In the data rows, the value 128 means zero.
Some points, one per row:
[142  85 171 114 171 114 171 114 171 171 171 142 142 114 114 171 114 142  85 114  85 171 114  85 142 171 114 171 114 114 114 142 114 114 171 142 142 171 142 142 114 171  85 114 171 171 142  85  85]
[114 171 171 142 114 142 114 142 114 114  85 114 171  85 114 114 114 114 171 114  85 142 114 171 114  85 142 142 142 114 171 114 114 142 142 171 114 114  85  85 171  85 171  85 142 171 114  85 171]
[171 171  85 142 114 142  85 171 114  85 114 114  85 142 171  85 142 114 142 142 171 142 114 171  85  85 171  85 142 142 142 114 142 171 171 171 114 142  85  85 171 114 142 114 142  85 114 114 114]
[114 142 142 114 142  85 171 171 142 114 114 142 171 114 142 114 171 114 142 142 142 114 142  85 171 114 171 114 142 114 114 142 142 142  85  85 142 142 171  85  85 171 171 114 142 114 142 142 114]
[142 142 114 114  85  85 142 114 114 142 171 114 142 114 114 114 171  85 114 142 114 114 114 142 114  85 142 171 114 142 142 142 114  85 142 114 114 142  85 171 142 171 171 171 114 142 142 114  85]
[114  85 171  85 171 114 171  85 142 142 142 142  85 171  85 171  85 171 114 171 142 171 171  85 114 171  85 142  85 114 114 142 114  85  85  85 171 171  85 114 142 171 114 142  85 142 142 114 114]
[171 171 142 171  85 114  85  85 114 142 171  85 171 171 171  85 142  85 171 171 171  85 114 142 114 114 171 114 171 171 142  85 171 114 171 171  85  85  85  85 171 142 142 142 114  85  85 114 142]
[142 114  85 142 142 114  85 142 142  85 171 142  85  85 142 142  85 171 114 114 171 114 142 114 171 171  85 114  85 114 142 114  85 171  85 114 142 171 171  85 142  85 171  85 114  85 142 114 142]
[ 85  85  85  85 171 171 114 114 171  85  85 171  85 114  85 171  85 142  85  85 171 114 171  85 171 171 114  85  85 171  85 171  85 114 142  85 171 114 142  85  85 171 142  85 114  85 171 142 142]
[142 142  85  85  85 142  85  85 114  85 114 171 142  85  85  85 171 142 114  85 171 142 171  85 171  85 171  85 142 171 114 142 142 171  85 142 142 114 114  85  85 171 142  85  85  85 171 171 171]
[ 85 114  85  85 114 171  85 114 171 142 114 171 171 142  85 114 142  85  85  85  85 171 171 114 142  85 142 171 142 114  85 171 114 114  85  85 171 171 142 142 114 171  85 142 171 142 171 142 171]
[114  85  85 114 171 142 171 114 142 114  85 171  85 142  85 171  85 171 114 114 142 171 114 142 142 171  85 114  85 171 114 171 171  85 114  85 142 171 142 171 114 171  85  85 171 142 142 171 171]
[171 171 114 142  85 171 171 142 142 114  85 171 142  85 142  85 171 114 142 142 142  85 142 171 142  85 142  85 114  85 114 114 171  85 171 114 114  85  85 114 114 114 114 114  85  85 114 114  85]
[171  85  85 171 114  85 142 114 114  85 142  85 142  85 171 142  85 171 142 142 142 142 142 142 114 114  85  85 171 114 171 114  85  85 114 142  85 142 114 114 171  85 142 114 114  85 142  85 142]
[114 114 142 171 171 114  85 171  85 171 171  85 142 142 171 171 114 114 171 171 114  85 142 142  85 171 114 142  85  85 171  85 142 142 171 171  85  85 171 114 171  85 114 171  85 171  85  85 114]
[171 114  85 171 142 142 171 171  85 114 171  85 114 171 171 142 142 171 171 171 171  85 142 142  85 114 114 142 142 171 171  85  85 114 171 171  85  85 114 142 171  85 114 171 171 114  85  85 114]
[142 114 114 114 114 171 171  85 171 142 142 142 114 114 142 114  85 114 114  85 142 142 142  85 142 142 114 142 142 142 114 171 142  85 171  85 142 142 142 171 142  85 114 114 142 171 171 171 114]
[114 171 142  85 114 114  85  85 142  85  85 171 142 171  85  85 171 114  85  85 142 114 114 114 171  85 171  85 114 171  85 171 171 114  85  85 171 171  85 114 171 114  85  85 171 114 171 171 142]
[114 114 171  85 171 142 142  85 171 171 114 142 171 171 114 142  85 142  85 114  85  85  85 114 142 114  85 171  85 142  85 171 171 171 142  85 171 171  85 142 114 114 114 142 142 171 171 142 142]
[171 171 114 142 114 171  85 142 142 114 114 114 171 171 114  85 171  85 114 114 114 142 142 171 142  85 171 114 171 142 114 114 171 114 171 114 142 114 142  85 171 142 142  85 114 114 114  85 171]
[ 85  85 114 142 171 142 142 114 142 114 114 114 114  85 142 171 142 171 142 142 171  85  85  85  85 171  85  85 142  85 114 142 114 142 114 114 142 142 142 114 114 114 171  85  85 142 114 142 114]
[ 85 142 171 114 142 114 114 142  85 171 114 114 171 171 114 142  85 142 142 142  85 142 114 114 114 142 114 171 114 114 142 142 171  85 114 114 142 114 171  85  85 142 142 114 171 171 114 142 142]
Then 14 other points, each followed by its number:
[114 171 114  85 142 171 142  85 171 171  85 171 114 142  85 114 114 114  85  85 114 171 171 142 171 142 114 142 114 171  85 171  85 171 114 114 171 171 142 114  85 171 114 171 171 114 171 171 142] 0
[ 85  85 114  85 171 142 171  85 171 114 114 171  85 114  85 171 142 171  85  85 171 171  85  85 171 171  85 114 114 171  85 171  85  85 114 142 171 171 171 142 142 142 142 142 142 142 171 142 171] 1
[ 85  85 114  85 171 142 171  85 171 114  85 171  85  85  85 171  85 171  85  85 142 171 142 114 171 171  85 171 171 171  85 171 142  85 142  85 171 171 171 142 142 142  85  85 171 142 171 171 142] 2
[171 142 114 171 114 171  85 171  85 114 171  85 142 142 171 114 114 142 171 171  85  85 171 171  85 114 142 114 114  85 171  85  85  85 114 171  85  85 142 171 142 114 142 142  85 142  85 114 171] 3
[142  85 142 171 142  85 114  85 114  85  85 114  85  85 142 142 114 142 142 142 171 114 171 114 114 114 114  85  85 114 171  85 142  85 171  85  85 114 114 114 114 114 114 114 114  85 114  85  85] 4
[142 171  85 142 114 142 142 114  85 114 171 114 114 114 114 114 171 114 142 171  85 142 114 142 114 142 142 142  85  85 142  85  85 142 142 171 114 142 142 114  85 142 114 171 114  85 114 171 114] 5
[ 85 142 171  85  85 171 142 114 171 171 171 171 171 171  85  85 171  85  85  85  85 114  85 114 142  85 171 171 171 171  85 171 114 171 171 142 171 171 114 171 114 142  85 171 142 171 171 171 114] 6
[ 85  85 142 142 171 114 171  85 114 142  85 142  85  85 142 171  85 171 142 171 142 114  85 142 142 171  85 142 114 171 142 142 114 114 114 171 114 142 171 171 142 114 171  85  85 142 142 171  85] 7
[142 142 142 171 142  85  85 142 114 142 114  85 114  85 142 114 114 114 171 171 114  85 142 114  85 142 114 114  85  85 171 114  85 114  85  85 114 171  85 171  85 142 114 114  85 114  85 114  85] 8
[171 114 171 171 171 114 171  85 114 171 142  85 114  85 171 142 114 171 171 171  85 114  85 171  85 142 114 171  85 142 171  85 114 114 142 171  85  85 171 114 142 171 142 142 171 171  85  85 142] 9
[142 114 171 142 142 114 114 171 114 171  85  85  85 142 142 171  85 171 171 142 114  85 142 171  85 171  85 171 114  85 142  85 171 171 171 114 114 142 171 171  85 142  85 171 114 171  85 142  85] 10
[171 114 114  85  85 142  85  85 171 142  85 171  85 142  85 142 114 142  85  85 114 142  85  85 142 142 142 114 171 171  85 171 142 142 142  85 171 114 171 171 114 142 171 142 171 114 171 171 114] 11
[171 142 114 142 142 114 114 171 142 142 114 114 171 114 114 142 142 171 142 114 142 171 171 171 142  85 142  85  85 142 142 114 142 171 142 171 114 171 114 142 171 171  85  85 114 142 142 142 114] 12
[142 171  85 114  85 114 114  85 114  85 171 114 171 171 142  85 171  85 142 114 114 142  85 142  85  85 171 114 171 171 142 114 142 142 142  85 114 142 114  85  85 114 142 114 171 114 114 142 142] 13
Which three of these numbered points are nearest to each point below, looking only along the 3 directions in which the first points spread most? Their numbers follow each, nearest first.
[142 142 142 114 114 142  85 171  85 142 142 142 114 114 142 142 142 142 114  85 114 171 142  85 114 114 142 114 142 114 114 142  85  85  85 142 114 142  85 114  85 142 171  85 142  85 114 114 171] > 12 5 4
[171 171  85 142  85  85 114 142 114  85 114  85 171 171 171  85 171  85 171 142 171 114 171 114 114  85 171  85 171 114 142 142  85 171  85 171  85 114  85  85 114 114 171 114  85  85 114  85 171] > 13 12 5
[171 114 142  85 171 171 142 142 171 114 114 171 114 114  85 142  85 171  85 114 171 114 114 114 171 142  85 142 114 114  85 142 114 142 114 142 171  85 142 114 114 142  85  85 114 171 171 171 171] > 1 11 2
[114 171 171 114  85 142 171 114 142 171  85 142 142 142 114  85 142 114 114 114 114  85 114 114 114  85 142 171 171 114 114 171 171 142 142 114 142  85 114 142 142 171  85 171 142 171 142 142  85] > 6 13 12
[114 171 171 114  85 171 114 142 142 171  85 142 171 142 142  85 171  85 114 142  85 142 142 142 142 114 171 171 142 171 114 114 171 171 142 171 142  85  85 142  85 171 114 171 171 171 142 142 171] > 6 13 12
[142 142 171 171 142  85 142 171  85 142 171  85 142  85 171 114 142 114 171 171 171  85 114 171  85 114 142  85 142  85 171  85 171 114 114 142  85 114 114 142 171  85 114 142  85 114  85  85 114] > 3 5 9
[171 142  85 171 142  85 171 171  85 142 142  85 114 114 171 142 142  85 171 171 114  85 171 171  85 142 142  85 171 142 171  85 142 114  85 142  85 142  85 171  85  85 142 171 114 114  85  85  85] > 3 5 8
